One turn moves each row of this set onto another row. After a few examples, where does it send each row asked below?
paza: [.01 .01 -.02 -.29 .02 .12 .17 -.01 .02 .04 .07 .02 -.02 .05 .11 -.04 .01 .00 .00 -.10 -.01 -.05 -.02 -.02]
piv: [.00 -.04 -.03 -.06 -.01 .25 .07 -.06 .05 -.02 -.01 -.05 -.11 -.03 .17 -.04 .13 -.12 .01 .00 -.09 -.05 -.04 .06]
tesom: [.03 -.12 -.08 -.01 .12 .22 .09 .05 .07 .03 .03 .07 -.05 .02 .13 -.04 .15 .05 -.05 .06 -.08 -.08 .18 .17]
vire: [.10 -.06 -.14 .09 .08 -.13 .03 -.07 .04 .19 .00 .08 -.13 -.04 -.12 .11 .07 .18 -.02 -.01 -.05 -.10 -.03 -.14]
rete: [.06 -.05 -.05 -.30 .15 .11 .14 -.02 .10 .07 .13 .13 -.01 .01 .04 -.06 -.05 .05 -.08 -.03 -.02 -.01 -.07 .05]
Zul: [.11 .02 -.16 -.02 .12 -.02 .18 .01 -.09 -.07 -.13 -.09 -.20 -.11 -.08 -.01 .13 -.03 -.07 .06 -.05 -.05 .03 -.07]
zoni: [.06 .00 -.05 .24 .01 .05 .03 -.17 .06 -.01 .05 .05 -.21 -.05 .01 .00 .08 -.01 -.02 .02 -.01 -.07 -.09 -.14]
lapog: [.17 -.13 -.12 -.04 .08 .07 .19 .05 -.05 .10 .04 .17 .08 .10 .05 .06 .10 .10 .02 -.14 -.06 -.14 .03 .10]
fav: [.02 -.05 -.08 .30 .05 .14 .04 .02 .07 .01 .02 .10 -.10 .00 -.01 .09 .07 .06 -.03 .03 -.06 -.10 .11 -.13]
viz: [-.01 -.15 .00 -.08 .12 .14 .02 -.07 .12 .00 .07 .06 -.08 -.06 .08 -.14 .05 .02 -.15 .13 -.06 -.06 -.11 .17]
Ros: [.12 -.17 -.06 -.10 .09 -.02 .14 -.05 .00 .08 .11 .18 .10 -.02 .01 .02 .00 .13 -.08 -.01 -.05 -.09 -.20 .10]
fove: [-.02 -.01 -.14 -.03 .04 .06 .04 .11 .05 -.15 .06 .03 -.09 -.08 -.19 .06 .03 .09 -.06 .15 -.18 -.06 -.13 -.03]
rivar: [.05 -.07 -.14 .10 .08 .02 .03 .08 .07 .08 -.02 .09 -.06 -.03 -.18 .08 .02 .11 -.03 -.06 -.10 -.12 -.17 -.23]
fug: [.08 -.01 -.11 .00 .07 -.02 .00 -.03 .06 .04 -.02 .05 -.27 .06 -.22 .08 .07 .07 -.03 .02 -.11 -.13 .11 .12]
zinug: [.02 -.17 -.02 -.11 .14 .02 .00 .00 .15 -.11 .09 .16 -.11 -.12 -.12 -.09 -.02 .09 -.18 .06 -.19 -.10 -.06 -.01]
lokol: [.08 -.11 -.07 -.04 .08 .02 .07 .02 .05 .00 .00 .08 -.13 -.02 -.01 .06 .11 .09 -.03 -.04 -.17 -.12 .33 .00]
masok: [.08 .00 -.05 -.10 -.02 .05 .12 -.07 -.01 -.14 .01 -.03 -.19 -.13 .05 -.06 .11 -.08 .00 -.07 -.18 -.04 -.03 -.16]
ruzon: [.15 -.01 -.23 .10 .10 -.06 .13 .03 -.02 .03 .00 .07 -.11 -.05 -.08 -.02 .18 .16 .01 -.06 -.03 -.11 -.09 -.23]
tor: [.06 -.10 -.08 .25 .16 .05 .06 -.03 .09 -.05 .05 .15 -.12 -.06 -.05 -.09 .07 .11 -.15 .09 .02 -.11 -.05 -.10]
zuv: [.06 -.06 -.10 -.28 .13 .13 .15 .01 .08 .05 .08 .09 .04 .06 .08 .02 .03 .07 -.01 -.06 .02 -.11 .12 .04]
punu: [.13 -.09 -.04 -.08 .01 .07 .19 -.05 -.07 .08 -.03 .05 .05 .00 .08 .07 .02 -.07 .02 -.15 -.06 -.08 -.20 -.02]

punu turns into lapog
lokol turns into zinug
ruzon turns into vire
Now these:
zuv turns into rete
tor turns into zoni
fug turns into fove
tesom turns into viz

One turn moves each row of this set onto another row. After a few examples, where does it send each row asked below?
Nim: [-.01 -.05 .03 .07 .01 .02 .06 -.01 .12 -.08 -.06 -.09 -.04 .25 -.15 -.08 .05 -.04 .09 .00 -.02 .02 .17 -.03 -.03 .00 -.09 .05]
fono: [-.05 -.03 .01 .07 .02 .01 .07 .00 .09 -.06 -.06 -.12 -.07 .23 -.11 -.12 .07 -.07 .09 .00 -.02 .04 .16 -.03 -.02 -.03 -.11 .06]
muzuz: [-.10 .01 .02 -.05 .00 -.03 -.07 -.01 -.01 .04 .07 .03 -.05 -.23 .07 .10 -.04 .03 -.02 .00 .00 .09 -.10 -.08 .05 -.15 .16 .00]
Feg: [.02 -.03 .03 .12 .04 -.01 .10 -.06 .01 -.05 -.09 -.08 -.06 .14 -.09 -.15 .11 -.12 .05 -.05 -.05 -.01 .16 .08 -.03 .02 -.13 .03]
dap: [.17 .08 .08 -.13 .00 -.01 -.09 .01 .10 -.02 .05 .11 .05 -.09 -.04 .10 -.06 .06 -.05 -.10 .01 -.06 -.08 .01 .05 -.02 .21 .03]
gakiz: [.05 -.04 .04 .11 .05 .01 .10 -.07 .02 -.06 -.09 -.08 -.05 .15 -.10 -.11 .11 -.12 .04 -.07 -.05 -.01 .16 .10 -.02 .03 -.12 .04]
Paf: [.02 -.07 .04 .05 .01 .04 .05 -.03 .13 -.10 -.06 -.11 -.06 .23 -.15 -.03 .06 -.05 .07 -.04 -.02 .02 .17 .02 -.01 .00 -.09 .08]
dibur: [-.02 -.02 .00 -.04 -.03 .02 -.12 .02 -.08 .01 .05 -.01 -.01 -.18 .04 .16 .12 .03 -.15 -.10 .02 -.02 -.10 .12 -.02 -.06 .07 .01]
Matu: [-.15 .04 -.03 -.01 -.03 -.03 -.09 .07 -.15 .06 .05 -.02 .00 -.18 .10 .01 .12 .03 -.10 -.01 .03 .01 -.11 .03 -.06 -.08 .04 -.04]
pepid: [.02 -.02 .04 .13 .05 -.01 .11 -.05 .02 -.05 -.09 -.07 -.03 .16 -.11 -.16 .10 -.10 .07 -.02 -.06 -.02 .16 .06 -.04 .03 -.12 .02]
lep: [.07 -.05 .05 .12 .05 .01 .10 -.07 .04 -.06 -.10 -.06 -.03 .16 -.13 -.10 .10 -.10 .05 -.06 -.06 -.03 .16 .09 -.03 .04 -.11 .04]
bek: [-.05 .00 -.05 -.08 -.09 .08 -.12 .02 .04 .11 -.04 -.01 .04 -.13 .19 .04 -.10 .05 -.06 .01 .01 .02 -.11 .03 .12 .03 .10 -.02]
gilog: [-.12 .02 .02 -.02 .01 -.04 -.06 .00 .00 .05 .07 .07 .00 -.19 .04 .07 -.07 .06 .02 .06 -.02 .07 -.11 -.14 .03 -.13 .17 -.04]
mokev: [.01 -.03 -.03 -.09 -.08 .10 -.13 .00 .08 .10 -.04 .02 .06 -.11 .15 .10 -.12 .07 -.06 -.01 -.01 .00 -.11 .05 .12 .05 .11 -.01]
zod: [-.05 -.03 .01 .04 .00 .02 .07 -.01 .08 -.08 -.06 -.15 -.10 .20 -.08 -.09 .09 -.10 .06 -.03 -.01 .04 .17 .01 -.01 -.03 -.11 .09]
napup: [-.03 -.01 .03 -.07 .00 .00 -.08 -.03 .03 .01 .07 .05 -.04 -.23 .03 .18 -.06 .04 -.04 -.03 -.01 .06 -.09 -.05 .07 -.13 .18 .02]
fil: [.02 -.03 -.03 -.05 -.07 .09 -.13 .01 .09 .10 -.03 .05 .11 -.07 .10 .09 -.14 .11 -.03 .03 -.02 -.01 -.12 .00 .10 .08 .12 -.04]
neba: [.01 -.06 .03 .03 .01 .04 .06 -.03 .11 -.09 -.06 -.14 -.10 .21 -.11 -.04 .08 -.09 .05 -.06 -.01 .03 .18 .04 .00 -.02 -.10 .10]
fet: [.00 -.03 .05 -.03 .02 -.01 -.09 -.04 .06 .01 .06 .10 .01 -.18 -.03 .20 -.09 .09 .00 -.01 -.03 .04 -.10 -.08 .05 -.09 .20 .00]
forop: [-.06 .00 .03 -.01 .02 -.03 -.07 -.01 .04 .03 .06 .11 .05 -.17 -.02 .13 -.10 .10 .03 .05 -.03 .04 -.11 -.14 .02 -.10 .19 -.03]
tepo: [.10 .11 .06 -.17 -.02 .00 -.08 .03 .03 -.01 .05 .03 -.04 -.16 .08 .05 .01 -.02 -.09 -.11 .04 .00 -.08 .05 .08 -.09 .18 .06]
Raf: [.02 -.08 .04 .12 .01 .01 .13 -.08 .08 -.05 -.06 -.10 -.05 .17 -.10 -.15 .09 -.06 .06 -.07 -.03 -.05 .11 .06 .00 .01 -.11 .11]
ninat: [.10 .12 .07 -.08 .02 -.04 -.07 .05 .09 .03 .05 .15 .12 -.05 -.06 .00 -.09 .10 .02 .01 -.01 -.05 -.09 -.11 .01 -.01 .20 -.04]
sisit: [-.08 .02 -.05 -.06 -.08 .07 -.11 .04 .04 .13 -.04 .01 .07 -.11 .18 -.01 -.11 .07 -.03 .07 .00 .02 -.13 -.02 .10 .03 .10 -.05]
duzu: [.01 -.07 .04 .12 .01 .01 .12 -.07 .08 -.04 -.05 -.10 -.05 .18 -.09 -.17 .08 -.06 .07 -.06 -.03 -.06 .11 .05 -.01 .01 -.11 .10]
sopa: [.02 -.08 .04 .13 .01 .00 .12 -.07 .08 -.04 -.06 -.09 -.04 .19 -.11 -.16 .08 -.05 .07 -.06 -.03 -.06 .12 .04 .00 .01 -.11 .10]
der: [.04 -.04 .05 .13 .05 -.01 .10 -.06 .03 -.05 -.10 -.05 -.02 .17 -.13 -.12 .09 -.09 .07 -.04 -.07 -.02 .16 .06 -.04 .04 -.11 .02]
piba: [-.14 .05 -.02 .05 -.01 -.06 -.08 .08 -.11 .09 .04 .07 .11 -.10 .00 -.02 .06 .11 -.03 .09 -.01 -.02 -.12 -.08 -.11 -.03 .06 -.10]
vato: [-.02 .17 .02 -.14 -.02 -.06 -.04 .08 -.02 .04 .06 .02 -.03 -.16 .13 -.09 .02 -.02 -.05 -.03 .05 .02 -.10 -.04 .05 -.11 .15 .02]
topoz: [.07 -.05 .04 .00 -.01 .02 -.14 .00 -.01 .00 .04 .07 .09 -.10 -.08 .23 .04 .11 -.12 -.08 -.02 -.08 -.09 .08 -.06 .01 .10 -.02]
Neni: [.02 -.08 .04 .12 .01 .01 .13 -.08 .09 -.05 -.06 -.09 -.04 .18 -.10 -.15 .08 -.06 .07 -.06 -.03 -.06 .12 .05 -.01 .02 -.11 .11]
kifim: [-.01 -.01 .02 .06 .01 -.02 -.12 .04 -.02 .04 .04 .12 .16 -.06 -.11 .12 .01 .16 -.03 .03 -.03 -.08 -.12 -.05 -.10 .03 .10 -.09]
Tefi: [-.04 .00 -.03 -.04 -.07 .07 -.11 .04 .07 .12 -.04 .05 .11 -.07 .12 .02 -.14 .11 -.01 .08 -.02 .00 -.13 -.04 .08 .07 .11 -.06]
funo: [-.02 .18 .03 -.08 .01 -.07 -.04 .09 .01 .06 .05 .09 .08 -.08 .04 -.12 -.04 .06 .03 .05 .02 .00 -.10 -.13 .00 -.07 .17 -.05]
roli: [.01 -.07 .04 .12 .01 .01 .13 -.08 .08 -.05 -.06 -.10 -.05 .18 -.09 -.16 .09 -.06 .07 -.06 -.03 -.05 .11 .05 -.01 .01 -.12 .11]

neba turns into Paf
napup turns into fet
Now these:
Tefi turns into sisit
tepo turns into dap
kifim turns into piba
der turns into pepid

One turn moves each row of this set onto another row. After a few examples, where does it send each row asked below?
raloz: [.07 -.12 -.08 -.13 .00 -.06 -.05 -.03 .08 -.04 -.02 -.07 .02 .05 .10 .04 .08 -.07 -.17 .05 .03 .03 .15 -.04 .16 -.06 .20]
bap: [.09 -.01 -.05 -.03 -.06 .01 .05 -.05 -.16 -.05 .08 .05 -.17 -.03 -.05 -.14 -.09 -.04 -.14 .05 .04 .03 .17 .05 .21 -.03 .18]
Galuz: [-.10 .15 -.01 -.18 .07 .07 .14 -.08 .11 .00 -.06 .15 -.04 .12 -.02 -.06 -.05 .06 -.03 .05 -.02 .03 .02 .15 .04 .06 -.06]
muzot: [-.07 -.13 -.12 .00 .06 .19 -.22 .08 -.03 -.03 .01 .02 .02 -.02 -.10 -.09 -.01 .01 -.18 .04 -.02 .21 .07 .16 .12 -.02 -.04]
kamum: [.00 .05 .03 .07 -.08 .07 .02 -.14 .04 .01 .03 .17 -.03 .05 -.05 -.11 -.05 .05 -.02 .03 -.08 -.02 -.10 -.02 -.06 .00 .18]
vipov: [-.01 -.07 -.16 -.04 .09 -.10 .06 .14 .08 .10 .04 .00 .00 -.12 -.03 -.08 .03 .00 -.01 -.07 -.01 .18 .04 -.08 .14 .00 -.09]
Vini: [-.01 .00 .02 .02 .08 .04 -.01 -.07 .13 .06 .09 .14 .01 -.09 .00 -.08 .07 -.09 -.03 .07 -.04 -.08 -.21 -.11 .05 -.01 .06]
zol: [-.10 .02 -.11 -.03 .04 .19 .05 -.07 .15 -.09 -.10 .18 -.05 .11 .10 -.08 -.09 -.01 -.01 -.04 .00 .13 .08 .10 .10 -.02 -.02]
Gupon: [-.05 -.08 -.11 -.07 .07 .05 .11 .14 .00 .05 .15 -.03 .03 -.10 -.10 -.04 -.06 .04 -.06 .02 -.16 .16 .08 -.07 .08 -.01 -.14]
suvam: [.12 -.10 .01 -.14 .01 .01 .02 -.07 -.16 .00 .06 .13 -.13 -.05 -.05 .01 -.06 .13 -.16 .06 .11 .05 .15 .05 .19 .02 .12]
sinas: [.08 -.01 .02 -.09 -.10 .13 -.03 -.12 .10 -.08 .00 .23 .00 -.01 .04 -.02 -.01 .02 -.06 .03 .06 -.01 -.10 -.10 -.05 .02 .09]
vilo: [-.01 -.02 .09 .04 .10 .15 -.05 .01 .03 .04 .07 .22 .10 -.06 .00 -.05 -.04 -.01 -.11 .04 -.10 .07 -.16 -.13 -.02 -.07 .07]
Mulub: [.06 -.15 -.14 -.10 .08 .08 .05 .10 -.02 .08 -.10 .02 .23 -.17 .00 -.02 -.07 .09 -.13 .08 .04 .12 .06 .04 .02 .01 .09]
Tir: [-.11 .03 .01 -.01 .33 .10 .02 -.01 -.08 .01 -.05 .16 -.04 .00 .14 -.10 -.02 .02 -.13 .02 -.01 .00 -.08 .09 .15 .01 .03]
voso: [-.06 .05 .01 -.04 .05 .02 -.03 -.01 -.16 .01 -.03 -.18 -.06 .03 -.05 -.20 .04 .11 -.17 .01 .00 .15 -.03 .12 .07 .10 .08]
Gula: [.01 .04 -.01 -.11 .03 -.02 -.03 .03 .15 .10 .10 -.06 -.02 -.03 -.17 -.12 .09 -.03 -.17 .13 .09 .11 .00 .22 .17 .00 -.03]
sule: [.03 -.09 .02 -.12 .03 -.01 -.01 .04 -.09 .07 .04 -.05 .08 .17 -.06 .02 -.03 .05 -.17 .06 -.16 .00 .13 .05 .08 -.06 .20]
Gos: [.07 -.16 .02 -.08 -.06 .21 .02 -.03 .04 -.04 .10 -.14 -.02 .02 .05 -.07 .03 .08 -.18 .00 .15 .14 .00 .08 .21 .04 -.02]
Zetug: [-.02 .00 -.20 .02 -.04 .04 .13 .03 .03 .09 .01 -.12 .19 -.10 -.08 -.10 -.01 -.02 -.06 .18 -.02 -.02 .05 .02 .16 .01 .10]
Gir: [-.05 .06 .06 -.04 .19 .21 .15 -.01 .06 -.02 .11 .10 -.01 .03 .14 -.09 -.04 -.07 -.15 .09 .04 -.03 -.05 .05 .26 -.06 -.03]

Vini turns into kamum
sule turns into Mulub
Now these:
muzot turns into Gos
Gupon turns into suvam
Gir turns into Galuz

